Turns in one plane each, and the order they were made in; the first pair answered:
turn k_661:
[ -4  -8   4  -1  -3  -3 -10   7  -1   5  -3  -1   0   9   2   5   2]  ->  [-2 -7  5 -2 -5 -5 -3  5 -1  9 -3  6  2  8 -1  4  1]
[18  5  3  1  3 14  9  3 10  0 -1  2 12 -8 -5 -8 -2]  ->  [13  3  1  3 -1 20  7  0 10 -6  1 -5  5 -7 -2 -9 -5]
[  2   7   6   4  -1  13   2   6   8   5  -1  -4   2 -11   4   1   0]  ->  [  2   5   6   2  -3  12   1   5   9   4   0  -7  -2 -10   5   2  -1]
turn k_914:
[ 0  0  4  1 -1 -4  0 -1 -4  4 -1  9  1 -7 -2  3 -4]  ->  [-5  6  1  3  2 -2 -3 -4 -4  1  3  0 -5 -4  0  0 -6]
[ -3 -14 -11  -4  -3  -6   3  -5  -1   2   3  -1  -3  11   6 -10   5]  ->  [  4 -11  -4   0  -2  -5   8  -5  -7   7   3  13   9   4  -1  -9   2]
[ 12   7   1   4   0   7   6  -2   1  -2   0   7   5  -9 -12 -13 -11]  ->  [  0   9  -7  -2   3   8  -2  -5   5 -10   4 -12 -10   2  -2 -15  -8]
turn k_7:
[ -2   0   7   0  -8   0  -8   2  -1   3   0 -10  -9  -2   0   0  -6]  ->  [-4  4  5 -1  1 -4 -9  2 -1  5  1 -9 -7  2  1  3 -6]
[ 13  -3 -10 -14   3   6   5  -7   4 -17   2  -7   2  11 -12  -6   3]  ->  [ 16  -2  -2  -9  -3  19   3  -4   8 -16  -2 -12   2  -2 -15  -2  -1]
[ -9   0  -7  -5   1  -3  -4   2   4  -4   2 -13 -13   7   5  -1   4]  ->  [ -5  -5  -8  -3  -4   1  -4   3   1  -6   2 -15 -13   4   7  -1   5]
turn k_557:
[  2 -16   6  -1 -18   0  -5   3  -5   0  -2   5   1 -10   3  -1   8]  ->  [  2 -12   9  -3 -15   1  -6   5  -3   5  -6   4   4  -9   2   2  13]
[  9   2  -6   6   2  10   7  -4   5  -5   6   1   4  -5  -4 -11  -9]  ->  [ 7  8 -1  3 10 11  4  0 13  7 -6  3 10 -3 -2 -2 -4]
[ -7   2  14  12   7   7 -10   5  -2   6  -2   2   2  -6   3   3 -13]  ->  [ -8   1  12  13   6   0 -10   2  -8   5  -2   3  -2  -7   2  -1 -17]
[  3  -7  -3  -6 -11  -4   1  -1   5 -16   2  -3  -6   0   8   0  -3]  ->  [ 2 -3  2 -7 -5  1 -1  2 13 -7 -6 -6  0  2  9  8  4]
turn k_708:
[ -2   6  -1   5  -3   6  -4   0   2  -3   4 -10 -10  -8  -2  -5 -10]  ->  [-4 14 -2  4  8 -1 -5 -5  0  4  1  0 -2 -2 -4 -3 -8]
[ -6   4  -2  -3  -1 -11  -2   2  -1   6  -3   3  -3  -4   0   8  -3]  ->  [-4  1  2 -5 -4 -3  0  5  3  6 -6 -3 -1 -7  2  9  3]
[ 3 11 -3  3 14 -4  1 -5 -1  4  1 11  6  5 -3 -7 -5]  ->  [13  3  4  0  4  8  3  5 13  3 -8  0 12  0 -2  0  3]
[  2 -13  -1  -2  -9  -8   5  -1 -10  -8   3   3  -4  -3   2  -1   5]  ->  [  2  -7  -3  -2  -3 -14   3  -2 -11  -1   1  11   2   3   1   1   4]

Between the rows of a pair lie 2 to 3 turns.
[  2   5 -14 -16  12  -8  15  -2   6   5   2  15  19  16  12   1   9]  ->  [-7 23  0 -1 12 13  4  1 15 16 -6  9 18 -1  5 11  0]	k_7 k_7 k_7
[  5   0   9   9  -4  14  -5  12   3   2 -10 -13   5 -12  -5  10   2]  ->  [ 15 -20  -4  -2  -8  -2   7   8  -6  -9  -3  -5   6   1   2   1  12]	k_7 k_7 k_7
[-5  7  4  0  9 -7 -8  4  4  9 -6  3  4  1 -2  6  5]  ->  [-11   8   1   4  10 -13  -7   0  -3   5   0   4  -3   0  -3   3  -2]	k_708 k_708 k_708
[ 2 11  4  8 -1 11 -6  4  0 10  3 -1  1 -6  0 -3 -7]  ->  [  4   1  -2   3  -8  11  -4   6   0  -1   5 -12  -8  -2   4  -5   1]	k_7 k_708 k_708
[ 5  2  7  1  2 -1  3 -1  0  9 -4 11  9  0 -3  2  3]  ->  [ 0  4  6  6  2  1  1 -3 -5  5  2 10  3 -5 -6 -3 -6]	k_557 k_7 k_7
